In the rows, zero is written as 128.
The rows of A fall into 3 groups, which share some directions, and each row is roughly a mix of its group's hidden directions.
A, 97 rows:
[[ 84  76 151  87 128 141  73 128  99 140 158 106]
 [163 103  82 121 162 115 123 102  68 153 157  91]
 [ 34 148 156  99 111 135 106 118 124 137 144 110]
 [ 98 115  60  82 124 159 105 170  95 123 142 131]
 [ 77 165  85 129 125 124 148 116 138 188  84 150]
 [ 89 130 131 140 155 126 203 128 174 149 109 166]
 [156 141 144 174  95  59 144  88  93 134 140 126]
 [191 125  77 138 119 116  79 148  84 122 147 106]
 [169  66 144 125 176  94 150 104 128  95 156 115]
 [ 97 178 163 138 189 107 115 105  82 104 135 118]
 [ 83 159 108 114 142  70 170  98 134 158 155  96]
 [126  96 151  81  85 155  72  97 111 132 153  95]
 [134 113 105  95 185  74 115 126 160 101 150  82]
 [146  88 148 168 104 119 114 166 130  60 159 102]
 [140 111 148 169 182 133  85 166  96 108 150 172]
 [ 98 111  82  70 140 144 110 173 114  91 164 119]
 [199  92 116 148  93 123 116 154 125  90 100 164]
 [163 101 102 136 116 130  98 112  58 118 147  73]
 [ 52 139 107  98 153 118 143 101 129  85 158 101]
 [120 161 189 151 125 111 183  84 144 123 166 122]
 [153 131 157  89  79 189 124  99 141 118  97  94]
 [118 175 186 136 109 139 163  97 171 101  91 140]
 [121  98 158 176 129  98 118 146 116  93 198 100]
 [127 131 170 145  99  77 119 143 161 165  63 120]
 [111 131 117 144 187  94 101 202 122 127 130 160]
 [161 164 151 168 104 139  72 133 123 160  74 117]
 [186  88 159 177 126 111 105 166 115 117 166 139]
 [134 103  60 102 114 126  84 147 105 165 172 118]
 [118  78 142 166 135 127 100 127 102  94 200 149]
 [ 97 188 110 141 112 169 104 134 180 122  96 161]
 [167 107 130 155 125 159  95 186 128  86  86 158]
 [ 89  90 115  98 161 131 132 145 151 104 202 106]
 [118 133  91 112 147 109 133  75 101 170 131 197]
 [156  88  63 122 185 137 137  90 120 115 152 136]
 [141  67  81  79 111 147 139 145 170 107 152 140]
 [159 112 162 184  60 132 111 106 101  99 122 128]
 [120 197 172 165  99 172 114 123 155 118 116 150]
 [197 159  77 135  76 133 120 104 117 126 135 105]
 [155 200 144 129  90 131 137 117 183 110 103 154]
 [ 92 118 110  72 187 143 127 141 141  76 156 115]
 [180 104  84 127 144 111  71 175 100 133 149 132]
 [ 75 142 182 119  83 108 185 141 143 134 139 140]
 [139 112  77 165 107 107 128 143 124 151  92 200]
 [133  78 123  89  86 157 104  85 106 148 158  90]
 [100 151 124 114 104 102 146  38  95 117 138 128]
 [154 119 151 166  94 140  96 145 135 154  53 156]
 [179 107 156 163 168 110 160  66 131 117 151 123]
 [ 97 138 152 145 181 111 122 117 107 184 189 132]
 [120 129 183 197 141 131 102 174 118 138 156 100]
 [ 87 150 198 124  88  93 173 137 145 136 136 121]
 [ 96 149 116 124 129 189 116 151 149 179  72 145]
 [104 166 152 132 163 132 129 185 151 106 104  66]
 [126 155 147  85  94 138 159  92 154 160 123  63]
 [ 89 126 131  93 136 155 145 152 161  60 169 152]
 [106 169 132 128 148 111 137 171 189 135 113 188]
 [132 177 187 173 100 110 148  94 138 166 112 121]
 [111 104  98  89 160  54 145 126 143 144 138  86]
 [128 110 116 106 156  48 150 110 130 156 140  77]
 [ 80 126 119  94  76 155 142  73 130 157 150  97]
 [155 152 180 131 187 149  93 161 104  91 115 117]
 [156 120 133 122 120 122  47 144  77 103 145  95]
 [166  53  82 122 172 102 124 117 132 128 104 135]
 [163 122 145 116  70 104 159  79 137 165 153  90]
 [ 92  94 172 149 191 119 173 144 134 121 104 152]
 [158 154  79 127  68 139 121  88 100 133 147  83]
 [142  88 148 162  88 134 159 121 102 172  83 170]
 [147  95  94 143 104 157 121 176 159 175  99 171]
 [131  74 100  96 149 145  98 172 151  75 115 152]
 [178 153 126 128 130 114 144 185 158 161  69 113]
 [158 191  54 140  88 117 127 130 129 138 140 122]
 [138  82 145 191 120 136  91 157 105  95 161 160]
 [ 76 149  79 107  83 138 136  97 118 164 160  97]
 [135  56  96 108 146  69 147 131 132 155  97 125]
 [ 99 153 175 142 117 118 161 119 202 104 115 158]
 [149  76 151 150 120 135 102 148 119  60 177 124]
 [122 151 163  98 116 119  76 184 115 102 145  77]
 [ 38 157 121 107 119 130 152 125 160 160 139 142]
 [ 83 169 114 126  91 192 123 152 140 116 121 174]
 [133 137 187 137 152  81 155 103 184  99 145 110]
 [170  96 151 138 137 108 116 159 122  52 162 107]
 [102 111  65 101 157 106 147 125 142 172 148 178]
 [ 73 159 177 112 134 132 141 137 188 129 111 169]
 [ 65 105 175  83 130 138  74 142 134 135 146 131]
 [ 91  61 194 101 142 152 131 102 126 129 127 119]
 [158 161  42 139 112 109 108 155 112 147 151 125]
 [118 155 124  68 165  93 166 105 145 148 156  84]
 [157  61 108 125 132 113 155 116  61 160 136 125]
 [153 113 119  94 164 157 112 186 149  67 104 128]
 [175 169 120 178 130 156  82  97 109 160 100 119]
 [132 156  77  76 148  75 170 110 140 121 100 130]
 [ 91 176 118  82 134 115 164  85 141 166 115  91]
 [112  56 180  86 148 145  96 136 145 139 136 147]
 [109  40 166 116 175 137 142 131 122 139 128 138]
 [179 126  87 145 160 130 100  93  76 158 138  93]
 [133 117  72 146 111 182 110 131 112 153  84 178]
 [ 81 137 124  98 146 129 175 120 169  82 179 143]
 [175  62 169 114 119 153 109  93 102 111 127  99]]

Here is one row of each group, with its name. Which group are the others in?
[152 115 155  96 104 153 151 107 203 145 115 170]  <87>
[189 115 160  91  84 126 143  86 133 120 149  87]  <102>
[144  65 173 146 117 101 170 123 150 127  92 166]  <63>

[122 115 101  85 121  96 165 140 166  80 148  74]  <102>
[ 97 116  98  76 194 125 139 135 146 153 175 138]  <102>
[142 132 131 146 106 207  91 154 116  98 112 172]  <63>
[222 114 120 135 139 122 102 158 145 114 117 159]  <87>
[ 70 130  97 107 112  97 161  67 128 131 168 114]  <102>
[150 131  99 166 151 121 214 121 152 138 106 151]  <87>
[179  68 187 118 129 151 114  99 118 103 115 115]  <87>
[117 100 182 116 155 123  57 158  96 100 132 119]  <87>
[122 102  81 130 110 154 166 110  64 172 137 154]  <63>
